0: [145 149  74 119 121 162 164 150 117 101  82  85 133 103 118 140  94 153
 128 106 125 123 140 174 114 137 150 146  91  74 126  84]
1: [125 153  72 106 152 165 160 172 121  83  76  75 124  96 111 152  88 167
 131 112 105 100 127 189 112 129 163 140  86  71 126  75]
2: [131 153  72 115 144 163 161 165 121  90  77  79 127  99 117 150  91 164
 132 110 119 112 129 182 113 131 159 142  87  72 128  79]
3: [114 177  71 123 201 167 127 186 141  87  74  78 118  98 127 174  92 173
 131 116 115 107 120 166 112 125 170 137  84  72 129  83]
4: [ 86  93 255 102 149  78  71  95 153 112 244 191 102 180  98  93 169  77
  92 196  94  93 108  77 157 113  96  93 194 255  96 192]
5: [173 147  79 170  94 142 161 116 118 147  87 114 142 119 157 132 116 136
 136  97 207 189 141 135 116 145 130 153  99  83 141 116]
6: [191 123  69 148  99 129 182 126 106 128  79 103 140 119 186 145 100 163
 232  94 161 162 126 119 114 140 133 139  92  76 129 107]
7: [142 104 111 136  87 119 139 106 116 196 117 149 152 129 132 113 147 112
 108 107 121 155 141 112 131 129 110 132 141 115 155 146]
8: [ 77  92 255 101 192  77  68  95 171 114 255 196  97 179  95  94 193  74
  79 228  90  87 101  72 165 107  95  90 205 255 104 198]
9: [140 114 115 134 102 104 111 101 123 153 142 151 134 141 127 104 136  99
 126 117 140 151 146 110 129 136 108 126 149 119 110 165]
10: [ 88  97 255 109 179  83  76  96 164 123 243 189 103 173 102  96 186  78
  83 212 102 101 108  78 160 111  97  97 195 255 108 192]
11: [127 172  78 154 127 163 141 135 129 107  82  95 127 109 147 148 105 149
 126 107 167 141 130 145 114 137 143 145  91  81 134 100]
12: [144  98 114 134  91 114 138 107 113 187 120 155 149 129 127 112 152 114
 103 110 113 143 135 111 133 126 110 127 143 121 155 138]
13: [157 130 105 159 100 121 123 100 123 179 118 141 139 135 144 109 142 104
 106 108 178 183 153 116 125 138 112 140 133 111 132 160]
14: [127 164  66 150 148 142 125 153 132  90  69  84 123 108 201 183  90 174
 238 100 161 126 114 133 109 132 154 135  80  72 137  97]
15: [109 138 105  90 177 155 147 198 125  78  98  87 116 102  89 149  94 171
 133 132  86  83 116 201 120 123 170 125  96  99 117  82]
16: [102 148  72  87 181 171 152 244 120  69  73  65 116  88  89 169  78 201
 159 123  80  79 116 217 113 121 189 129  81  67 119  65]
17: [128 144  74  99 145 167 152 177 116  81  81  75 122  98  98 146  86 166
 130 114  95  93 130 184 114 129 165 136  86  73 119  72]
18: [126  95 133 123  95 107 121 106 116 182 124 157 142 133 116 110 160 104
 101 117 111 128 133 105 138 120 108 122 148 136 162 141]

[138 113 119 132  96 102 107 101 123 152 144 151 132 143 126 103 140  98
 122 119 140 148 142 107 130 135 108 123 146 120 112 157] 9
[115 188  68 137 180 169 133 169 145  89  70  78 117 101 156 180  93 172
 127 113 134 118 117 149 111 133 163 142  79  71 132  85] 3
[125 172  67 150 145 144 129 158 138  89  69  81 122 106 199 184  93 175
 222 102 155 125 114 135 109 131 155 137  80  70 138  94] 14
[133 171  75 153 124 164 145 136 127 107  82  93 128 109 147 148 103 150
 128 106 166 142 133 147 113 138 144 146  91  78 132  95] 11
[141 117 120 141 100 102 104  99 123 154 141 154 131 145 122 104 141  98
 108 119 144 151 142 107 130 134 108 125 142 125 112 168] 9
[154 152  73 130 119 165 171 137 115 106  81  86 136 105 127 137  96 148
 134 103 137 133 147 172 113 138 144 150  93  75 126  87] 0
[177 153  73 174  96 147 166 118 118 139  82 108 141 116 162 135 110 140
 139  96 216 193 141 139 114 147 133 156  93  78 138 110] 5
[110 197  68 146 184 166 124 166 142  81  69  77 115 100 142 182  92 176
 130 113 146 111 112 151 110 131 166 139  76  72 134  84] 3
[127 179  71 156 130 172 147 141 129 100  74  86 127 104 150 154  98 157
 130 105 170 140 129 151 111 138 148 148  84  74 135  91] 11
[112 102 144 126 111 106 106 103 128 167 134 154 133 137 117 107 159  96
  98 124 119 130 130 101 137 120 106 120 152 145 146 162] 18
[162 111 103 139  93 106 125 102 120 155 139 146 135 140 119 102 132 103
 115 115 138 158 147 114 129 138 111 131 146 113 103 133] 9
[125 178  70 153 143 171 139 148 131  96  73  83 124 103 139 160  97 160
 127 108 163 132 128 153 111 134 153 147  83  74 133  89] 11
